In the rows, zero is written as 128.
The rows of M fall into several groups, and each row is roughly a mix of its group's hidden directions.
M, 110 rows:
[[130 163 127 143 161 133 208 149 111 149 160 142 139 119 161 119 137 158
  152]
 [137  88 105 102 139 122  76 126  92 105 125 123  79 144  98 111 140  92
   91]
 [104 168  89 104 105  90 136 128 200 137 168 122 129 149 136 132 152 119
  122]
 [138 119 130 148  97 124 102 109 198 169 152 129 167 121 149 158 117 118
  165]
 [194 106 144 128 129 107 133 127 110 136  66 159  96 124  97 107  99 141
  130]
 [137  60 115 155 120 158  91 133  92 135 137 112 162 127  97 113 141  82
  139]
 [158 145 173 184 143 147 114 111 130 125  84 139 131 115 125 143  73 135
  165]
 [141 147 128 151 159 165 110 129  59  85 107  85 119 141 114 139 104 132
  104]
 [106 130 150 125 102 121 157 149 111 104  59 138 162 127  72  95 133 120
  123]
 [122 101 144 148 113 160  75  94 161 143 159 108 140 109 173 169 110 145
  141]
 [143  58 124 148 115 164  64 107 137 122 139 100 126 114 107 124 118 106
  106]
 [103  74 144 136 134 150 129 134 113 133 120 180 141  94 133 116 179 124
  180]
 [ 98 102 159 115  78 112  84  97 184 151 128 145 125 116 161 144 113 144
  141]
 [150 111 163 134 105 123 102  96 186 144  98 157 108 101 150 146 101 169
  149]
 [ 96  95 169 152  91 146 107 104 129 159 155 113 144 115 177 130  88 157
  139]
 [ 91  57 165 120  93 145  93 109 106 143 142 121 122 109 156 113 110 145
  109]
 [ 83 143 164 142 116 130 177 131 155 150 136 161 158 102 165 124 135 158
  170]
 [145 177  90  95 137  95 155 151 114 101 106 113 116 163  86 118 140 114
   90]
 [138  92 140 181 150 173 113 123  74 145 167 102 137 123 148 121  96 117
  139]
 [161 165 109  97 156  81 155 151  94 123  97 153  97 158  98 116 131 104
  120]
 [ 93  60 155  87 115 122 106 116 125 144 141 167  95 101 157 115 148 136
  121]
 [185  85 102 124 138 107  87 126 104 159 149 127 103 151 113 121 111  77
  122]
 [149 195 100 119 164 110 174 157  85 117 113 133 135 156 124 144 149 127
  145]
 [119 198 122 104 142 111 149 137 112  88 107  99 107 156 111 130 109 136
   77]
 [116 183 146 101 110 102 149 118 180 105  85 138 106 124 130 137 116 175
  107]
 [ 96  92 119 137 137 146 131 144  66 139 185 102 141 140 131  96 131  88
  111]
 [161 168 101 170 164 150 167 153  85 123 128 111 166 141 118 138 138 124
  162]
 [124  74 136 145 116 142 116 118 170 166 158 161 151  96 152 133 153 122
  177]
 [138  64 134 168 113 164  93 114 117 162 161 116 159 112 152 135 121 124
  161]
 [148 138 170 141 137 128 108 108 100 111  81 131  76 128 133 124  67 160
  114]
 [156 185 113 144 163 118 196 153 116 132 117 152 137 133 130 129 144 146
  167]
 [157  98 144 144 138 126 125 112 165 130 100 185  73  95 126 104 132 156
  157]
 [ 94 206 109 114 134 126 163 139 157  82 116 112 133 137 118 138 154 149
  109]
 [175 112 131 172 140 167  72  97 134 126 133  97 116 120 142 160  89 141
  133]
 [110  95 105 125 136 148 149 154 108 125 132 151 172 112 109 119 203 106
  162]
 [140 104 120 119 107 108  90 125 111 105  92 115  91 151  75  90 107 103
   87]
 [ 99 195 116 124 126 140 159 134 150 103 145  76 162 139 133 151 123 145
   91]
 [144 131 103 151 162 149 158 153  54 110 143  98 120 145 103  92 126 117
  105]
 [136  86 130 101  97  96  63 102 148 135 120 137  74 139 124 118 108 118
  105]
 [ 85 149 165  98 116  93 115 110 138 140 151 128  85 142 167 126  78 131
   94]
 [139 106 135 186 142 178 105 124  77 137 148  98 162 126 145 143 108 122
  160]
 [134 196 119 103 121  81 150 125 187 147 136 139 126 146 154 159 120 140
  136]
 [157 165 141 141 116 112 107 102 191 126  88 148 108 123 140 160 105 164
  158]
 [101 134 114 130 118 152 162 130 155 140 167 124 165 106 174 148 172 176
  152]
 [128  60 123 151 104 169  63 110 134 125 140  98 151 115 116 135 132 110
  124]
 [127 117 157 133  83 109 106 100 207 155 115 150 129 112 144 137 103 148
  148]
 [151 156 119 111 164 102 170 155  91 110 102 142  98 146  84  94 124 103
  101]
 [142 162 145 119  96  98  91 107 137 111  62 125 101 150 124 147  88 160
  123]
 [151 151 158 134 143  91 155 132 128 161  98 191 119 127 141 130 111 124
  186]
 [141 171 131 139 147 120 172 137 115 156 135 156 142 128 177 155 136 164
  185]
 [155  95 137 127 113 100 128 125 142 140  79 192  93 115 113  98 142 145
  167]
 [113  85 132 163 117 175 111 121 125 152 174 103 182 109 156 145 133 125
  152]
 [135  66 153 147 108 147 127 115 142 166 134 160 144  89 160 126 136 161
  171]
 [134  85 104 125 158 145 124 147  66 108 138 124 104 132  92  90 154  92
  103]
 [103 138 127 122 136 108 180 164  93 142 121 166 166 135 113 106 165  95
  168]
 [126  80 106 151 126 169  96 136 100 109 135  93 165 127  86 118 150  84
  118]
 [ 85 122 120  82 138 126 128 127 122 136 200 106 113 131 168 136 137 118
   80]
 [148 177 135 140 120 100 170 129 147 166 127 149 145 136 168 148 112 167
  176]
 [136  83 124 141  87 107 104 111 179 171 142 163 120 119 147 114 137 138
  175]
 [117  73 152 161 132 147 124 131  70 167 164 134 143 122 152 105 110 106
  157]
 [139  55 115 135 122 136  75 118 136 159 168 135 132 122 129 127 141  79
  145]
 [ 92 179 144  87 145 115 170 129 155 126 142 150 119 114 175 157 145 164
  123]
 [139 174 156 125 131 101 147 111 167 146 116 159 100 122 173 151  99 174
  152]
 [151 195 147 143 155 101 148 133 149 122  81 165 125 137 109 142 107 109
  165]
 [174  61 154 161 121 152 103 116  95 162 121 127 140 111 133 125  90 131
  146]
 [170 152  86 152 176 160 119 137 121  82 108 119 125 129  90 146 165 113
  140]
 [181 140 144 156 173 133 166 141 100 117  85 151 106 118  91 102 102 125
  133]
 [122  62 136 141  92 145  63 105 128 141 151  95 130 128 129 121 100 111
  107]
 [110 124 115 159  75 135 122 113 190 149 152 114 161 122 155 132 137 166
  162]
 [131 187 135 102 134  93 184 134 152 131 106 162 109 127 151 136 133 176
  138]
 [138  68 155 164 109 150  88 103 131 166 150 132 133 108 162 132  99 137
  160]
 [180 175 129 146 151 125 151 128 124 133  90 150 130 127 148 166 123 170
  177]
 [112 145  69 132 136 148 136 150 127 106 156 101 170 141 109 137 193 103
  136]
 [145  80 103 113 136 120  78 121 123 116 141 126  72 138  97 100 132  89
   92]
 [141  98 116 158 142 171  95 124  92 139 175  79 162 132 138 151 115  98
  123]
 [133  80 140 169 143 171 135 134  56 145 157 109 142 118 142 105 111 130
  136]
 [141 124 138 136 148 130 132 136  40 127 133 103  98 151 129 102  83 125
   96]
 [127  75 141 163 107 158  66 105 162 136 131 124 157 109 120 142 124  98
  156]
 [163 164  70 114 102  78 130 134 168 128 122 116 109 169  99 115 136 127
  116]
 [ 76 169 123  82 113  95 151 142 142  98 121 119 116 148 103 106 137 115
   75]
 [ 76  89 128  92  80 115 111 117 180 146 160 137 138 115 150 124 159 133
  120]
 [ 88 107  91 108 109 139  94 132 117 114 173  80 147 148 120 129 156  94
   90]
 [106  60 136  82 122 114 100 129  82 133 128 157  91 124 130 104 153 113
  111]
 [130 156 109 161 154 156 176 151  84 112 155  80 147 141 109 101 114 123
  100]
 [149 148 148 133 131 119 180 136 125 145  89 173 138 110 150 135 138 181
  177]
 [134  82 122 167 111 166 103 117 139 160 174 103 176 113 152 144 128 124
  156]
 [113 105 127 127 113 136 163 136 161 153 138 166 168  96 148 131 181 150
  177]
 [141 130 150 121 131 112 137 117 136 155 111 184 108 110 177 150 137 175
  183]
 [161 107 133 184 116 149 127 131 119 152 105 139 181 119 121 135 128 128
  196]
 [193 149 136 127 158 111 159 133 116 121  73 159  88 124 106 120 109 153
  130]
 [159 131 138  91 112 100 121 110 143 120  88 135  70 128 132 127 102 181
   89]
 [160 135  92 133 185 140 137 139  64 128 169 123  91 142 153 133 144 130
  133]
 [ 76 134 146  84  84  88 132 118 188 143 131 156 122 123 153 126 139 145
  124]
 [146 140 151 174 132 151 158 126  97 148 118 134 148 116 168 139 108 184
  179]
 [160 159 149 157 109 110 140 117 158 121  63 148 107 127 111 115  92 170
  150]
 [ 96 206 118 101 123 107 163 135 162 100 128 104 128 146 127 136 127 145
   90]
 [ 85  97 119 102 128 148 102 123 149 117 184  95 132 120 124 126 141  89
   72]
 [144 204 126 140 130 112 158 124 189 132 119 131 145 132 142 162 115 152
  153]
 [146 142  95 148 101 114  95 105 204 150 170 107 121 143 147 144 116 132
  139]
 [158  77 121 180 129 167  99 128 124 128 113 129 163 111  92 122 141  98
  168]
 [158 180  97 125 150 125 127 136 102  93 116  80 114 163  99 137 108 120
   83]
 [126 147 122 129 144 151 178 154 112  91  78 143 159 109  92 123 177 147
  141]
 [148  67 136 128  99 109 132 126 160 177 126 177 139 106 131 109 144 128
  170]
 [111 202  88 123 141 124 123 131 136  82 137  86 111 162 119 143 137 126
   98]
 [116 156  99  92 107 123  99 116 156  90 126  81 110 146 122 149 133 149
   68]
 [111  93 162 109 105 124  96 100 164 153 129 165 116 100 177 154 132 158
  154]
 [117 190 107  92 148 103 159 149 116  86 102 124 108 152  97 122 146 122
   92]
 [ 98 161 140 127  94 118 151 125 185 157 160 106 185 129 153 150 109 131
  127]
 [121 172 154 115 123  99 177 127 180 128  94 170 110 112 135 120 124 170
  140]
 [146 160 130 102 128  83 136 114 212 144 132 158  92 126 134 135 112 127
  119]]
Here is one row from each group, named. Which group is each of the other rows in?
[138  76 113 129 147 161  53 110 110 103 140 112  94 122 119 139 140 104
 110]
<52>
[138 181 160 116 144 122 145 120 123 108 105 101 107 134 129 141  65 149
  74]
<8>
[ 85 100 118 132 121 130 124 140 109 162 187 133 169 135 152 125 158  85
 162]
<86>

[143  59 132 170  97 154  77 113 116 150 139 104 150 125 119 115 104 110
 140]
<52>
[108 131 132 162 138 161 174 143 122 144 150 138 183 105 153 133 160 144
 181]
<86>
[ 71 159 136 135  95 136 139 116 186 131 161 109 155 120 167 143 131 162
 134]
<8>
[180 109 129 159 128 131  74  99 146 117  92 140  72 125 118 126 101 148
 144]
<52>
[101 177  98 100 152 128 172 154 149  96 132 130 152 128 106 138 185 112
 117]
<8>
[159 100 134 147 139 141 167 144 135 139  93 177 155  94 105 115 163 135
 178]
<86>
[ 91 159  82 121  96 116 122 136 131 126 177  73 152 169 136 129 140 118
 105]
<8>
[167 124 144 162 136 136  63 102 153 118  97 124 115 130 101 149  83  94
 138]
<86>
[127 191 119 117 149 110 186 140 134 152 163 133 141 137 175 154 132 152
 146]
<52>
[146 151 111 181 137 161 150 144 113 136 142  94 200 135 120 145 126 114
 160]
<52>
[109  83  89 125 116 163 111 141  97 112 157  85 164 131 107 120 172 108
 104]
<86>
